(in the rows, 128 means zero)
runs of hidden systems:
run 1, z_609 (8 x 20):
[[146 179 115 131 178 149 106  94 113 167 146  95 142 155  79 162 123 107
   90 104]
 [170 165 101 148 133 178 180 129 162 155 151 115 100 176 116 124 112 156
  118  93]
 [154 151 159 151 124 166 192 100 103 157 109 141  97 121 140  94  79 106
  171 120]
 [ 91 147  95 188 172 127 134 101  97 155 111 150 141  97 115 105 109 137
  191 136]
 [144 125  75 146 126  98 128 137 117 201 108 141 181 129  78  90 135 134
  117 150]
 [153 155 119 151  89 129 123 144 117 147 175 167 141 139  72  94 163  79
  114  91]
 [167 131 128 127 170 174 150 114 111 114 188 145 133  92 137  68 165 119
  109  95]
 [152 148 146 122 201 162 119  71  83 156 140  88 147 112 116 135 106  98
  107 113]]
run 2, z_785 (8 x 20):
[[133 133 144 108  82  92 106 148 111 118 125 179 124 106 103 112 177  59
   94 136]
 [139 105 149  84 169 144 136 138 135  94 171 148 160  93 153  80 194 159
  115 134]
 [156  97 182 100 132 143 129 113 110 162 156  71 195 154 118 120 101 140
  130 121]
 [107 141 124 147 121 144  90 129 151  98 172  83 116 177 123 192 112 145
  129  75]
 [139 132 129 128 105 148 171 121 150 110  82 119  45 137 178 156  81 128
  124 129]
 [ 78 177 145 122 152 101 133 112 114 136  65 163 115 119 116 153 128 117
  166 183]
 [113 115  53 166 150 106 136 144 136 159 111 157 157 108 118  86 143 179
  152 151]
 [153  92 116 148  61  97 107 148  99 161 138 141 156 119  94  91 125  76
  109 111]]
run 3, z_80 (8 x 20):
[[151 169 165 123 147 158 179 111 100 152 143 175 135 112 107  71 147 102
  155 132]
 [139 125 162 141 177 155 114  79  68 145 155 105 163  94 121 109 106  91
  142 104]
 [149 133  87 149 181 153  92 100 116 147 166  76 149 139 106 149 120 130
   84  84]
 [151 195 113 129 134 158 139 127 160 144 149 113 103 189  90 170 130 131
   95  99]
 [110 201 168 131 151 167 173 113 143 114 136 146  94 158 129 148 126 142
  178 123]
 [103 144 134 162 176 149 158  93 103 153 109 121 140 117 139 117  83 158
  204 142]
 [118 137  61 197 151 118 113 110 102 180 119 132 154 114  91 110 103 128
  149 118]
 [164 175  76 153 139 142 143 124 122 162 138 166 110 122  83  96 156  94
   89 109]]
run 4, z_242 (8 x 20):
[[169  79 101 154  83 126 126 150 114 145 167 139 156 109 117  62 136 111
  112  94]
 [145 111 131 114 133 139  75 127 118  80 188 112 124 112 132 140 164  92
   69  78]
 [162 140 148  64 167 160 149 122 159 105 134 104 100 138 157 148 152 145
   66 135]
 [130 183 195  96 153 156 164 107 133 154 126 110 143 178 108 152 114 143
  155 143]
 [ 94 136 135 175 144 151 157 107 125 132 120 116 122 136 150 132  73 170
  213 122]
 [123 107  80 186 114 110 114 105  93 166  79 120 108 104 129 131  64  98
  137 125]
 [ 99 149  57 156 130  89  82 139 127 119 107 170 108 103 102 145 167 103
  100 134]
 [157 129  92 109 114 119 156 167 155 139 134 178 134 122 113  74 194 140
   91 141]]
run 5, z_544 (8 x 20):
[[163 159 160 112 173 164 155  93  92 132 142 153 116  88 124  88 149  79
  106 125]
 [135 164 153 114 203 158 121  85 105 161 149  87 173 144  99 144 119 134
  124 123]
 [146 157  82 165 120 139 120 125 143 175 144  95 137 186  79 155  98 137
  114  89]
 [160 157  84 177  99 147 162 126 125 149 119 159  69 125 115 105 108  90
  116  99]
 [134 168 137 134 187 148 158  87  86 147 105 164 108  80 126  96 132  90
  138 146]
 [119 159 120 126 205 130 111 100 103 174 136 115 194 133  84 124 140 148
  135 143]
 [156 130  74 163 109 125 113 142 134 178 161 113 167 164  73 116 128 134
  105  92]
 [179 134 102 156 102 152 143 122 112 137 149 148  88 111 118  95 127  71
   86  84]]
run 6, z_628 (8 x 20):
[[165 180 116  93 167 145 133 116 144 163 125 104 129 166  89 158 144 124
   61 131]
 [146 190 143 143 141 173 169 124 138 154 177 136 142 174  87 113 137 142
  157  97]
 [174 115 143 150 136 179 187 101 107 157 138 118 121 114 149  74  85 128
  151 104]
 [144 138  96 151 193 150 124  74  86 146 108 115 103  77 138 125  99  94
  103 121]
 [148 176  56 131 173 134 139 126 145 156 109 150 106 131  99 129 159 136
   76 139]
 [163 177 141 115 120 137 163 136 127 182 143 161 158 157  69  90 157 111
  119 134]
 [161 122 154 133 159 172 152 112 101 136 191 135 167 106 124  62 146 126
  144  96]
 [181  96 107 125 170 165 126  96 110 143 143  78 123 105 147 118 102 120
   71  98]]
run 7, z_819 (8 x 20):
[[124 138 132 126  76  81 109 144 105 142 104 183 129 110  92 114 156  60
  117 149]
 [ 92 145 151 119 175 134 107 133 127  82 181 158 166 107 123 112 194 148
  158 124]
 [156  73 165 106 129 136 101 114 101 142 161  64 184 133 132 124 104 124
  109 105]
 [114 148 123 141  96 132  98 132 158  98 135  94  83 179 130 205 102 123
  113  91]
 [157 123 144  73 112 139 188 150 167 115  96 145  85 134 167 115 146 155
  101 162]
 [ 97 153 178 132 126 112 149 103  90 151  76 153 130 115 124 126  95 102
  190 168]
 [ 90 103  79 167 165 122 119 134 140 125 133 125 162 115 145 111 129 200
  178 134]
 [156  64  85 151  70  97  99 146 113 151 124 121 145 110 120 101 113  97
   90 110]]
run 8, z_544 (8 x 20):
[[128  74 146 101 145 131 108 109 117  88 103  88  98  87 196 152  99 120
  100 133]
 [109 139 151  69 126  98 115 138 157 120  78 112 122 157 135 189 133 143
  101 179]
 [115 141 142 115  82 123 167 175 185 115 134 150 128 181 129 125 150 183
  165 140]
 [ 96  95 165 162  76 126 136 139 117  92 145 148 122 113 156 102 109 127
  203 108]
 [ 81  85 114 142 156 108  77 111 107  77 111 114 115  75 176 152 120 129
  138 132]
 [122  86 100  82 127  82 107 150 149 135  72 111 148 124 145 147 136 161
   87 182]
 [130 124 156  82  65 101 134 182 166 111 137 160 144 160 115 120 181 137
  115 146]
 [129  98 188 119 102 157 148 142 138  72 183 134 125 123 168 101 143 144
  164 100]]
run 9, z_785 (8 x 20):
[[119 104 140 140 121 128 123 126  98  81 143 174 107  59 160  81 157  89
  141 119]
 [146  98 146  84 192 127 100  98  88 139 125 102 175  82 136 111 141 117
   89 150]
 [153 139 114 102 140 135 110 141 155 155 162  83 174 186  89 151 146 161
   81 112]
 [147 143 156 136  65 161 169 152 167 110 160 125  91 184 134 136 114 136
  145  86]
 [ 91 143 180 141 136 149 142  98 105  86 114 138  82 103 167 146  98 107
  188 126]
 [101 128  86 142 201 119 116  92 107 148  76 111 131  93 142 146 102 149
  136 163]
 [142 141  59 144 105  93 119 148 141 189  96 136 143 155  78 130 130 129
   92 143]
 [140 139 121 137  64 119 140 169 146 107 159 190 113 128 110  89 180  99
  123 107]]
run 10, z_609 (8 x 20):
[[101 126 189 121 137 136  78 100  96  77 161 106 122 112 141 170 125  81
  136  96]
 [125 101  75 117 180 140 116 126 161 106 117  86 112 123 170 158 125 189
   93 132]
 [140 147 160  94  86 111 141 125 136 151  70 110  98 170 121 179  92  99
  106 154]
 [ 80 153 129 153 102 130 150 155 166  81 139 165  93 144 146 138 143 168
  190 121]
 [132  60 161  99 113 106 147 136 115 139  94 126 166  94 165  84 114 148
  153 175]
 [ 74 117 122 154 106  80  48 132 103 108 131 126 151 120 103 166 133  92
  140 119]
 [149  93  72 100 118 113 119 170 174 107 136 134 124 124 142 116 180 162
   63 133]
 [143 145 212  71 106 133 127 120 117 104 132 128 110 136 130 151 141  70
   98 129]]
run 11, z_819 (8 x 20):
[[108 158  83 103 164 109  93 146 159 107 132 149 130 129 106 153 200 147
   77 145]
 [159 128 192  80 100 122 139 144 117 157 153 134 188 152  89  97 157 110
  118 139]
 [101 151 175 158 127 162 126 115 126  93 181 110 125 153 133 151 111 133
  186  79]
 [164  82 115 115 147 160 152 115 145 118 118  76 100 120 189 130  88 163
   99 117]
 [119 155 110 133 103  96 126 118 124 154  50 133  79 139 120 173  91  89
  110 156]
 [102 159 101 122 143 115 161 157 159 129 112 190 134 125 119 101 181 176
  156 170]
 [138  93 151 147 112 120 130 122  81 158 148 140 189  97 113  62 122 106
  166 126]
 [ 99 119  92 178 149 135  66 115 118  87 175 107 124 114 132 157 127 121
  131  72]]
run 12, z_628 (8 x 20):
[[137 103 107 124 163 111 151 122 103 173  96 150 174  82 126  66 137 146
  139 178]
 [137 103  77 148 142 103  75 129 100 156 151 128 183 102  87 102 154 108
   92 116]
 [170 124 105 118  95 136 112 155 148 111 180 138 120 139 109 114 175 101
   60  84]
 [163 151 204  73 126 164 144 120 130 106 163 114 115 152 131 141 146  98
   95 110]
 [127 149 167 113 191 181 151  97 136 118 152  83 134 151 151 153 106 173
  152 114]
 [135 136  92 171 140 148 155 106 133 175  97  87 112 156 131 147  53 158
  153 119]
 [116 164  85 191 118 129 148 112 108 152  92 170  78 108 115 117 101  95
  159 122]
 [138 136 107 116 142 115 162 133 119 138  94 194 113  76 134  74 166 115
  118 172]]
run 13, z_80 (8 x 20):
[[126 165 171 145 104 137 116 100 104 147 122 101 109 165 101 180  77  76
  142  99]
 [ 96 162  93 151 204 160 126 112 146  88 150 132 104 112 150 141 151 173
  144 112]
 [148 150 120 126 132 126 171 120 131 204  76 110 143 165 102 129  83 148
  138 161]
 [ 85 168 119 184 122 121 109 131 111 116 163 177 135 120  89 115 156 107
  180 101]
 [183 124 109 126 169 172 187 104 116 157 121 131 112  95 150  69 116 132
  109 127]
 [118 159 155 133 137 115  78  92  78 155 123 115 149 129  80 164 112  60
  121 120]
 [136 147  98 125 195 164 125 127 151 107 189 125 146 129 124 116 181 172
  107 100]
 [165 153 166 119 102 152 169 116 130 181 116  91 129 188 105 145  77 119
  129 120]]
run 14, z_435 (8 x 20):
[[166 103  66 176 110 144 130 137 124 149 170 132 136 119 115  78 132 127
  108  79]
 [161 132 119 134 111 121 104 104  87 154 112 124 106 107 105 133 109  41
   74 110]
 [133 193 126 101 201 153 117  99 125 117 140 131 108 124 108 161 165 106
   83 125]
 [171 157 155  90 159 165 181 121 144 174 141 107 159 171 106 112 131 163
  121 137]
 [138 142 131 187 124 166 150 106 107 155 165 108 139 151 110 113  80 132
  180  77]
 [156 129  57 180 127 145 151 113 123 145 100 135  68 104 142 111  92 110
  108 105]
 [123 178  99 130 150 102 119 104 105 174  72 151 119 122  85 149 127  84
  104 163]
 [127 184 101 123 177 135 127 135 143 144 166 159 161 144  76 114 192 152
  116 128]]
run 15, z_435 (8 x 20):
[[128 159 173  93 104 140 122 153 158  95 189 133 140 175 105 146 180 132
  118 101]
 [165 102 196 108 114 170 178 121 117 109 155 127 121 113 169  80 114 122
  149 109]
 [112 102 131 150 170 142 119  82  94 126 100  83 115  93 173 146  63 130
  152 125]
 [110 139  66 138 132 110 119 137 171 138  78 106  96 159 134 185 106 172
  110 148]
 [106 175 139 128  70  99 150 164 154 144 111 179 126 167  87 130 152 126
  159 152]
 [116 118 136 144 130 127 142 140 111 107 162 190 151  82 129  56 176 126
  169 128]
 [148  53 109 119 146 110  92 119  96 140 129 101 173  80 144  97 125 124
   93 131]
 [122 123 121 117 121 116  59 125 133 109 141  77 130 154 114 199 123 109
   74 101]]
run 16, z_242 (8 x 20):
[[124 110 135 154 134 142 176 124 111 130 120 167 131  86 157  58 119 148
  194 141]
 [134  84 106 156 138 110  76 106  79 162 139  98 182  98 105 114 104 100
  115 111]
 [118 121  66 132 120 114  82 153 170  90 142 114 102 143 132 174 155 148
   76 105]
 [171 159 155  83  88 136 178 148 155 132 113 161  86 151 121 118 150 102
   89 142]
 [110 157 200 112 167 150 144 112 101 111 166 151 161 111 121  99 159 122
  181 131]
 [136  72 113 139 170 145 131 108 118 145 131  71 162 116 162 116  83 181
  145 123]
 [124 137 104 150  97 108  86 121 130 146 108  86 110 167 104 196  81 101
  102 105]
 [101 171 107 135 113 120 147 144 158  90  94 184  53 121 145 146 153 121
  133 144]]

runs to name:
run 17 (2 x 20):
[[145 115 104 145 130 135 178 116 136 184  74 101 122 142 144 121  62 169
  153 153]
 [ 81 161  88 187 109  92  92 132 110 131 118 172 121 117  86 138 135  94
  160 121]]
	z_80
run 18 (2 x 20):
[[162 120 101 125 149 142 171 138 126 146 138 174 145  92 130  47 171 140
  119 141]
 [171 111 135 103 157 128 104 106  86 168 144 109 181 105  98 100 142  88
   72 125]]
	z_628
run 19 (2 x 20):
[[ 78 175 172 105 186 124  95 109 111 104 141 139 157 126 106 162 166 124
  151 143]
 [142  89  98 127 114 135 158 161 172 144 141 103 159 164 142 106 124 215
  139 129]]
	z_628
run 20 (2 x 20):
[[ 92 119  57 139 154 104 101 159 162 102 134 153 140 114 132 127 183 184
  122 142]
 [173 121 141 101  63 114 180 158 146 177  94 149 131 155 114  92 122 124
  116 158]]
	z_80
run 21 (2 x 20):
[[162 127 115 140 130 141  92  99  98 133 141  96 101 117 118 151 105  60
   66  84]
 [126 177 123  89 182 146 107 114 151  94 143 115 104 144 124 182 168 131
   73 124]]
	z_80
run 22 (2 x 20):
[[166 114  72 168 148 140 109 101  93 159 143 113 125  97 115 104 110  88
   84  89]
 [135 171  73 132 164 141  99 129 146 112 161 131 103 136 102 154 175 120
   68  98]]
	z_242
run 23 (2 x 20):
[[119 145 126 121  99  99  83 137 113  96 134 164 102 108 107 145 171  55
   86 117]
 [145 138 173  56 175 138 130 122 126 103 143 138 142 104 135 117 190 118
   86 152]]
	z_435
run 24 (2 x 20):
[[153  83  77 142 149 136 152 132 143 171 119  95 163 128 142  93 103 195
  129 133]
 [114 129  99 177  66  99  91 134 117 156 121 116 127 159  90 160  86  92
  134  98]]
	z_435
run 25 (2 x 20):
[[118  96 114 102  99  96 141 173 153 105 114 182 135 102 149  85 183 154
  128 165]
 [149  69 175  94  67  96 132 146 107 133 109 139 153 105 144  89 126  94
  124 154]]
	z_80
run 26 (2 x 20):
[[135  96 145  75 160 135  87 132 140  85 173  91 158 122 148 144 172 147
   77 117]
 [143 104 158  94  83 131 127 151 168 127 139  73 140 192 135 169 106 159
  111 115]]
	z_80
run 27 (2 x 20):
[[163 157 122 108 196 170 187 105 128 144 118 143 107 103 144  88 142 145
  113 145]
 [134 164 115 158 165 133 131  88  86 197 105 115 154 133  84 129  87 105
  145 134]]
	z_819
run 28 (2 x 20):
[[113  98 109 104  86  74 101 177 147 121 128 162 168 126 111 109 187 140
  108 155]
 [121  90 177 102  91 107  82 149 111  92 178 137 172 112 123 112 175  98
  120 112]]
	z_435
run 29 (2 x 20):
[[125 138  94  94 150  94 106 126 142 160  66 106 132 145 113 176 128 138
   76 174]
 [121 174 149 117  69 122 146 166 176 122 141 149 111 195  98 154 148 138
  136 121]]
	z_609
run 30 (2 x 20):
[[ 97 104 119 157  77  87 143 148 115 132  79 177 119  99 139  96 115 120
  182 162]
 [100  82 122 115 122  78  91 140 104 107 107 165 152  67 141 100 162 111
  127 166]]
	z_628
run 31 (2 x 20):
[[120 126 211  83  81 130 141 153 138  84 162 152 135 141 138 119 164 117
  149 128]
 [115  77 184  95 152 140 117 116 123  98 140  78 157 119 177 140 108 165
  150 132]]
	z_628
run 32 (2 x 20):
[[123 156 100 178 171 145 134  89 104 185 116  99 147 141 100 133  77 137
  163 119]
 [130 185  65 188 157 145 131 117 124 157 145 152 119 135  82 120 136 122
  133  98]]
	z_80
run 33 (2 x 20):
[[176 139 104 147  78 149 172 137 140 140 117 152  60 133 134 109 112  93
   97 103]
 [101 169 172 104 164 125 117  95  99  95  99 152  88  92 142 156 142  75
  127 153]]
	z_80
